In the rows, 128 means zero.
runs of hidden systems
dore, seq 1 (10 x 22)
[[149 140  86 147 129  89 159  80  77 153 111 135 123 147 112  68 120 135
   98 142 178 126]
 [ 98 143 118 130 148 160  88 156 176 126 121  90 130 135 175 174 111 133
  185 109 157 159]
 [155 122 151 144 105  94 113 101  82 179  97 137 172 135  94  93 175 127
   82 100 121 141]
 [114 129  83 105 162 162 135 123 149  78 118  86  79 161 129 133  75 169
  144 124 171 138]
 [147 139 179 172 109 151  90 137 132 200 123 151 156  75 122 114 180 104
  143  78 122 147]
 [138 101  71 132 137 105 156  87  79  48 125  93 111 183 102 150 116 171
  104 123 118 133]
 [ 95 140 194 112 123 203  74 152 193 164 115 134  98  83 130  93 128 119
  145 124 122 134]
 [186 122  68 182 120  84 171 100  30 110 172 139 128 115 115 125 149 126
  102 104 124 128]
 [ 54 118 163  90 125 173  83 166 199  82  94  90  91 146 146 184 111 143
  150 141  92 143]
 [173 135 145 157 113 105 140  98  49 195 164 184 123  95  95  42 156  98
   79 127 132  93]]
nugi, seq 2 (10 x 22)
[[147 109 105 107 128  99 166 178 139 120 130 166 140  57  92 140 140  69
  174 103 176 160]
 [ 85 127 187 156 134 142 135 126 180 135 117 186 121 119 102 127 109  87
  207 151 117 100]
 [126 113 135  74 131 116 132 122 135  90 201 153 164 135 152 102 115  96
  143 195 101  91]
 [119 137 112  75  96 106 118 177 174 128 106 123 148  73 156 112 141  97
  122 167 154 170]
 [ 82 161 140 164 120  97 122 115 113 181  84 159 115 135 141 110 113  88
  139 181 149 126]
 [ 92 131 126 110 149 106 108 121 133 124 153  97 165 200 183 148 104 125
  148 156 133 109]
 [144 143 118 123  84  92 143 137 168 148 121  93 165 121 170  97 159 160
   78 133 131 131]
 [146 166  80 154 149 116 160 120 114 160  75 134 102 140 134 133  92 149
  113 146 172 139]
 [141 128 142 156 158 140  94  95 120 155 130 116 179 174 130 139 131 136
  171  88 146 137]
 [144 112 103 159 103 108 177 105 154  74 161 102 132 128 130 106 142 166
  126 105 129 109]]
lof, seq 3 (10 x 22)
[[117 149 110 157 129  94 100  83 113 155 105  96 185 195 170 118 129 142
  134 146 155 141]
 [136 145 126 105 137 135  99  99 159 145  61  98 169 180 132 112 117 170
  114 145 144 154]
 [145 144 111 144 162 158  95  91 114 159  80 120 137 150 107 114 109 144
  152 107 175 167]
 [135 129 124 175 137 149 108  95 146 111  98 105 153 155 122 162 135 160
  170  94 124 158]
 [143 119 150 143 115 171 108  83 153 107  97 127 135 120  88  92 144 158
  134 118 100 150]
 [135 125 100 140 131 181 108 117 122  89 137 110  87  95 119 117 124 146
  142 109 136 160]
 [127 123 131 166  94 137 114 143 132 111 119 122 125  76 125 153 167 118
  146  97 106 167]
 [ 90 109 143 141  93 130 117 115 110  89 126 121  81 116 109 108 146 128
  107 132  97 130]
 [107 131 135 111 112 154  94 165 126 134 163 103  92  95 163 123 141 120
  107 119 120 131]
 [131 122 121 141  98  89 140 154  87 145 131 113 116 108 128 137 164 121
   82  98 130 138]]
zuvu, seq 4 (10 x 22)
[[148 139 136 103 118 131 165 129 187 100 187 143 156 137 179 123 112 154
  116 192  66  67]
 [159 141 145  58 118 105 111 149 152 173  86 158 199 112 128 102 136 106
   98 182 124 151]
 [ 90 139  89 111 144  87 130 112 135 115 134 123 147 162 166 106  86  94
  172 194 192 129]
 [117 163 158 178 107 128 120 108 177 154 127 120 165 159 189 133 134 157
  135 159  84 100]
 [160 133 122  79 129 122 110  94 112 152  94 114 159 162 116  68 126 161
   63 154 135 138]
 [ 99 152  99 110 151 136 101 159 166 152 113  87 122 134 177 134  98 128
  158 125 202 155]
 [155 162 116 220 128 130 134  71 120 150 107 136 159 146 141 130 132 154
  157 125 124 132]
 [121 103 148  86 139 166  95 100 144  91  96  89 122 177  95 115 120 181
  104 116 105 138]
 [140 144 123 134 123 163 105 145 144 168 147 120 113  65 140  73 139 118
  142  90 188 151]
 [160 144  65 172 138 137 138 105  99  75 113 125 125 126 139 181 117 148
  150 143 106 165]]
lof, seq 5 (10 x 22)
[[126 121 120 185 126 148 132 103 133 100 145 107 113 125 122 127 135 148
  160  86 134 131]
 [145 127 143 136 101 159 120 126 152 104 108 129 129  98 117 135 151 152
  114 131  71 148]
 [123 107 119 114 126 149 114 125  96 100 144 130  86  93  98  97 132 113
  127 116 142 147]
 [103 131 126 161 106 125 126 164 142 117 149 110 105  96 163 164 147 120
  143 104 118 134]
 [122 119 152 134  92 110 128 122 102 129 122 139 118 117 112 108 160 125
   81 136  87 121]
 [102 118 123  82 140 138 113 159 114 116 153 103  82 132 144 128 109 129
  105 129 141 119]
 [139 136 140 147 117 101 136 163 120 184 138 131 144 109 144 144 155 112
  115  88 141 127]
 [116 114 134 127 133  99 155 118 105 116 107 127 109 178 107 147 114 146
   93 136 102 100]
 [133 126 163  84 159 165 103 147 148 159 151 138 136 132 135 120 110 122
  138 118 135 107]
 [169 128  95 159 135  98 174 118 107 133 147 131 140 131 120 126 130 144
  123  94 154 120]]
zer, seq 6 (10 x 22)
[[165 138  92 125 138 102 134 144  79 131  83 154 155 124 121 194 130 114
  110 150  98 167]
 [ 86 109 149  75 162 129 116 117 157 121 117 134 131 168 102  92  89 109
  168 151 176 114]
 [140 154 118 178  97 103 157 118 136 147 180 125 136 119 188  97 140 142
  110 139 124  89]
 [163 137 116 118 127 119 109 140 112 145  60 136 170 123 116 178 147 129
  106 135  96 181]
 [107 114 117  86 160 137 127 114 135 117 127 129 103 144 100  73  85 117
  158 137 201 126]
 [113 159 125 196 102 109 134 132 138 147 171 116 134 117 198 134 144 128
  142 130 120 104]
 [161 120 132 122 112 120 104 105 103 131  64 136 173 130  84 139 161 138
  101 128  89 176]
 [115 128 105  79 161 166 116 133 149 110 139 106  86 131 129  90  80 139
  147 137 188 130]
 [110 143 139 199  98  96 136 148 121 163 168 129 131  97 169 140 165 101
  144  99 131 112]
 [145 117 122 126 118 124 109  83  93  91  69 128 150 158  87 147 142 151
  104 147  76 169]]
nugi, seq 7 (10 x 22)
[[143 154  96 108 121 131 113 174  86 167 137 117  97  80 164 129 133 113
   78 130 146 153]
 [101 136 138 177 126 101 118 139 107 155  70 130 128 149 125 198 141 115
  143 111 115 155]
 [114 106 166 119 144 106 152 115 130 131 153 121 131 198 115 124 118 149
  110 111 117  66]
 [179 144 104 101 133 146 150 171 148 134 172 113 132  93 165 137 130 153
   97 109 126 120]
 [164 140 110 168 125 113 153 132 115 151  73 165 138  92  95 155 144 118
  134 116 131 163]
 [108 102 153 134 171 128 142 106 126 117 139 149 125 177  90 130  98 112
  180 109 154  97]
 [147 118 143 114 114 155 126 136 170 100 201 120 153 100 156 108 147 135
  139 120 103 107]
 [152 135  93 123 103 117 158 136 133 102  90 153 115  75 109 120 129 121
  111 171 118 160]
 [ 97 121 154 113 161 143  88 119 108 157 103 149 120 147  99 114 106  89
  169 134 163 140]
 [ 92 120 140 147 102 115 109 125 131 106 198 106 138 132 173 121 148 111
  151 129 107 103]]
zer, seq 8 (10 x 22)
[[107 121  99 153  79  85 177  76 177  38 100 101 145 168 134 114 129 174
  118 184  94 125]
 [161 172 167 103 138 200  91 155 169 206  93 168 121  66 136  95 115 127
  113 154 115 142]
 [139 102  56 107 126  71 143 141  49  86 205 122 141 105 142 114 140  73
  137 126 180 146]
 [ 40 141 169 154  94 102 115 138 195 127  47 110 119 166 147 173 128 128
  144 166  97 139]
 [179 134 145 111 133 159 110  74  70 170 152 158 118 118  93  15 129 139
   72 140 131 104]
 [120 142  72 101 137 112 110 194 130 114 162  60 139 135 224 211 127 134
  122 116 140 157]
 [ 98 109 181 166 108  80 149 118 126 179  43 162 121 138  39 107 154 105
  131  84 160 129]
 [149 153  79 138 173 181 112  61  86  80 172 106  97 184 167 114  64 183
  129 181 113 105]
 [141 124 191 122 112 129  96 195 191 200 144 113 199  89 150 148 192 110
  147  45 137 144]
 [161 108  42 157 121  87 203  81  73  48  90 132  87 132  64 114 114 155
  102 134 150 153]]
baber, seq 9 (10 x 22)
[[141 120 114 117 150 127 111 107  81 116 205 135 156 142 147 104 121 101
  149 141 138 108]
 [126 145 116 118 102 112 112 148 172 132  84  87 164 131 168 151 149 155
  108 134 122 165]
 [129 135 130 127 137 124 147 107 102 154  96 164  88 125  82  73 104 122
  110 145 158 118]
 [117 123 104 126 162 138 108 132 119 103 176 109 140 153 167 159 106 113
  184 121 148 129]
 [141 130 155 142  89 122 105 114 144 161  95 103 163 127 126 101 173 155
   92 100 114 149]
 [139 125  84 110 152 130 172 121 109  91 117 138  74 135  98 121  83 144
  114 151 150 124]
 [117 131 157 136 149 164  76 153 136 159 153 129 147 110 147 148 136  96
  183  91 144 143]
 [142 116 108 166  82  86 154  85 114  94 121 109 150 135 118 101 167 158
   98 119 110 136]
 [113 134 140  81 158 184 120 151 161 113  98 135  73 128 118 143  82 147
  126 152 116 124]
 [146 118 127 150 116 115 113 135  77 156 192 141 147  83 136 101 165  80
  141  93 149 132]]
baber, seq 10 (10 x 22)
[[143 134 132 201 104 131 102  38 147  99  91 126 202 153 116 109 157 149
  175 137 101 161]
 [135 102 126  41 130 179 120 107 167  63 131 115 100 124  97  52  99 166
  101 165 124 127]
 [144 165  88 143 124 161  98 168 116 158 182 124 105  37 191 109 133  93
  148 124 172 158]
 [ 97 138 106 201  86  91 101  76 101 104  54 120 151 138 123 146 158 116
  147 162 107 191]
 [ 61  91 168  57 137 154  93 110 132  90 129 109  71 171  94  70  96 135
  116 149 134 104]
 [143 152  97 138 127 133 100 171  76 167 215  88 105  97 210 129 144 122
   94  95 152 125]
 [127 145 105 172 110  90 122 124  92 145  15 119 135 149 108 191 151 140
  100 122 107 190]
 [ 76  76 170  84 164 134 140 118 119 106 132 143  75 175  49  95  94 114
  149 100 165  88]
 [154 135 120 160 137 149 121 152 123 140 229  82 139 128 201 158 147 155
  132  63 125 100]
 [184 138 122 150 106 119 145 123 121 139  28 141 153 115  83 165 162 171
   69 117  74 175]]
dore, seq 11 (10 x 22)
[[112 115 122 133 116 132 124 105 145  66  77 143 134 117  92 150 132 119
  160 163  95 168]
 [102 130 142 157 106 141 105  76 125 113 161 142 119 119 136  52 129 111
  151 165 125 114]
 [140 152  83 143 106 132 110 133 110 105 170  96 135 105 205 140 140 141
  109 157 105 145]
 [ 98 141 128 109 102 107 101 153 110 147  69 129 111 113 135 142 138 104
   90 167 114 166]
 [ 83 130 111 144 140  95 136 123  89 147 144 128  85 148 136 102 101  94
  139 137 188 110]
 [109 136 146 134 127 117 105 160 139 164 159  87 150 153 183 161 142 132
  126  91 133 116]
 [158 126 129  89 140 106 141 143 103 166  86 124 138 156 103 137 129 151
   63 114 128 131]
 [123 120 125 117 167 147 154 150 157 133 117 140  97 126  97 132  92 123
  169  93 190 125]
 [148 112 161 177 123 121 137 119 139 143 147 135 176 136 112 141 163 132
  159  68 117 115]
 [159 112 126  93 141 155 130 100 142  81 113 114 137 164 103 125 113 182
  103 139  88 123]]
zuvu, seq 12 (10 x 22)
[[152 143 140 130 170  99 200 141 154 185 110 185 135 142  99 124  87 116
  146 133 174  81]
 [158 110 131  93 183 132 149 124 150 110 173 138 187 184 136 163  94 137
  173 125 123  93]
 [160 118 158 110 111 119 163 128 219 131 120 143 195 110 105  92 147 138
  147 115 136 121]
 [162 137  95  81 160 154 153 112 157  92 133 163 135 122 121  96  75 130
  152 196 144 125]
 [122 139 150 120 125 152  82 132 178 127 140 138 191 107 168 138 136 100
  190 156 113 150]
 [137 130 108 138  90 105 133  67 128  87 127 132 159 125 128  62 139 131
  120 189 115 135]
 [ 88 150 138  86 119 156  82 148 161 124 108 106 105 126 176 123 109 134
  109 185 109 138]
 [137 161 108 167 108 104  95 105  82 181 130 130 158 112 167  93 148 102
  121 147 151 152]
 [ 88 131 105 136 122 105 120 113 126  93  91  76 115 189 154 161 115 166
  106 149 118 141]
 [115 149 172 154 121 144 101 123 127 210 103 124 107 129 126  87 137 137
  105 101 146 118]]

runs to name
seq 13 (2 x 22)
[[ 99 104 119 113  94  59 157 147  86 105 157 155 112  95 115 109 148  61
  114 161 133 120]
 [ 80 135 145 122 113  89 152 174 127 126 152 139  96 138 171 178 115 104
  108 172  82  81]]
 : zuvu
seq 14 (2 x 22)
[[121 142  91 127 126 114 183 176 166  92 144 138  93  89 158 162  99 118
  145 156 139 119]
 [116 143 181 169 115 134  93 111 127 172 118 168 157 116 133 125 150  92
  155 147  90 125]]
 : baber
seq 15 (2 x 22)
[[132 123 113 133 115 151  81  78 105  92 102 100 142 145 120 110 141 152
  123 138 108 170]
 [ 92 133 135 133 104 157  87 130 144 129 115  97  88 100 142  93 139 132
  124 121 148 156]]
 : zuvu
seq 16 (2 x 22)
[[134 106 169 102 124  97 134 123  88 157 171 149 143 155 111  97 142 111
   84 132 104  76]
 [138 129  96  83 149 134 175 179 170 102 157 114  99 124 156 151  88 154
  118 130 144 105]]
 : dore
seq 17 (2 x 22)
[[126 135 134 127 127 141 156 169 154 114 169 148 101  94 156 151 116 122
  135 143 101  94]
 [137 136 147 147 105 107 125 135 117 141 128 159 158 105 136 147 153 101
  125 151  81 130]]
 : baber
seq 18 (2 x 22)
[[141 178 145  87 182 195  84 148 131 213 120 159  98 113 152 101  71 118
  127 165 161 118]
 [162 100  69 142 125  61 159 158  83 116 162 116 173 101 124 167 172  86
  152  60 181 165]]
 : dore
seq 19 (2 x 22)
[[ 63 135 169 137 120 151  47 153  86 158 144 122  91 117 161 151 144  84
  133 128  99 136]
 [ 84 115 141 120  88  74 133 151 104 104 127 104 117 161 152 170 149 129
   71 152  65 108]]
 : nugi
seq 20 (2 x 22)
[[ 93 116 136  78  75 115 174 203 208  82 137 145  81  44 136 123 133 100
  115 169 112 125]
 [116 166 161  96 148 134  96 142  98 196  87 205 116 102 124 122 100  67
  123 217 109 127]]
 : nugi
seq 21 (2 x 22)
[[169  90 146  95 136 157 166 100 104  87 206 126  89 143  90  67 119 181
   68  99  95  55]
 [170 132 119  59 135 148 135 237 174 150 120 127 138  49 141 182 140 112
  116  95 139 170]]
 : zuvu
seq 22 (2 x 22)
[[119 141 121 116 162 126 105 132  82 160 125 126 109 173 148 146  97 126
  112 143 137 117]
 [121 124 138 155 122  98 127 135 135 159 132  96 159 156 146 141 151 135
  132  79 151 126]]
 : zuvu
seq 23 (2 x 22)
[[170 119  81 138 126 155 116 153  93  96 187  76 115  95 161 159 154 161
  103  65 119 155]
 [145 118 144 167 106 138 144 122 128 119  46 142 101 106  57 155 156 159
  102  87  92 160]]
 : nugi
seq 24 (2 x 22)
[[ 74 103 126 147 113 102 150  82 154  87 113 129 108 148  89  71 113 114
  168 142 177 123]
 [121 144 138 123 142 189  77 109 134 126 182  95 117 147 185 107 108 158
  128 140 108 106]]
 : baber
seq 25 (2 x 22)
[[118 108 123 120 133 136  99 157  97  85 183 134 132 104 148 182 140  82
  172 124 100 143]
 [ 96 103 176 104  83 102 143 147 171 111  95 138 125 116  97 122 157 119
  103 137  88 124]]
 : nugi
seq 26 (2 x 22)
[[126 124 100 191  76  62 151 125  76 132 129  98 115 119 137 126 182 137
   77  90 131 136]
 [ 90 127 151 113 165 160 122 138 129 114  64 129  67 179 100 193  83 152
  126 137  98 125]]
 : baber
seq 27 (2 x 22)
[[ 87 101 130 130 107 125 113 131 125  76 138 124 109 109 118 134 141  98
  158 130 119 150]
 [114 132 143 154  93 130 132 128 116 120 156 142  94  93 139 109 147 117
  108 144  90 108]]
 : zuvu
seq 28 (2 x 22)
[[136 163  87 157  94  73 155  62 178 110  95 134 206 148 169  76 118 136
  145 227 136 139]
 [122 150  87  92 151 119 109  83 164 136  89  97 163 174 145  54  83 143
  151 176 222 155]]
 : nugi
seq 29 (2 x 22)
[[134 177 111 131 149 191  58 126 120 171  49 127 107 106 144 140 104 136
  129 153 136 196]
 [113 104 114 178 124 116  75  87  72 114 127  87 157 153 117 137 169 115
  166  66 155 180]]
 : lof
seq 30 (2 x 22)
[[ 99 108 202  65 155 171  71 157 134 130 111 177 135 132  98 177 119  84
  154 160  61 126]
 [150  97 104 110 106  74 194 115 106  97 215 145 123 104 104  39 138 109
  106 129 166  80]]
 : dore
seq 31 (2 x 22)
[[124 104 168  82 162 133 115 155 113 156 120 135 129 157  93 150 120 116
  119  94 131 118]
 [150 106 131 120 138 122 175 139 148 127 153 128 121 129  98 110 126 145
  126  76 161  99]]
 : dore
seq 32 (2 x 22)
[[113  95 142 121  97 125  62 116 101 103 128  62 164 154 130 140 186 146
  104  76 101 170]
 [129 143 123 121 117 158 127 114 122 146  84 110  52 121 101  72 113 177
   58 130 142 133]]
 : dore
seq 33 (2 x 22)
[[ 96 115 155 151 116 167  36 126 105 105 181 105 148 107 158 158 166  89
  191  95  93 164]
 [129 115 106 166  49  95 154  93 113  75 121 114 102  88 107  72 177 152
   70 131  94 141]]
 : zuvu
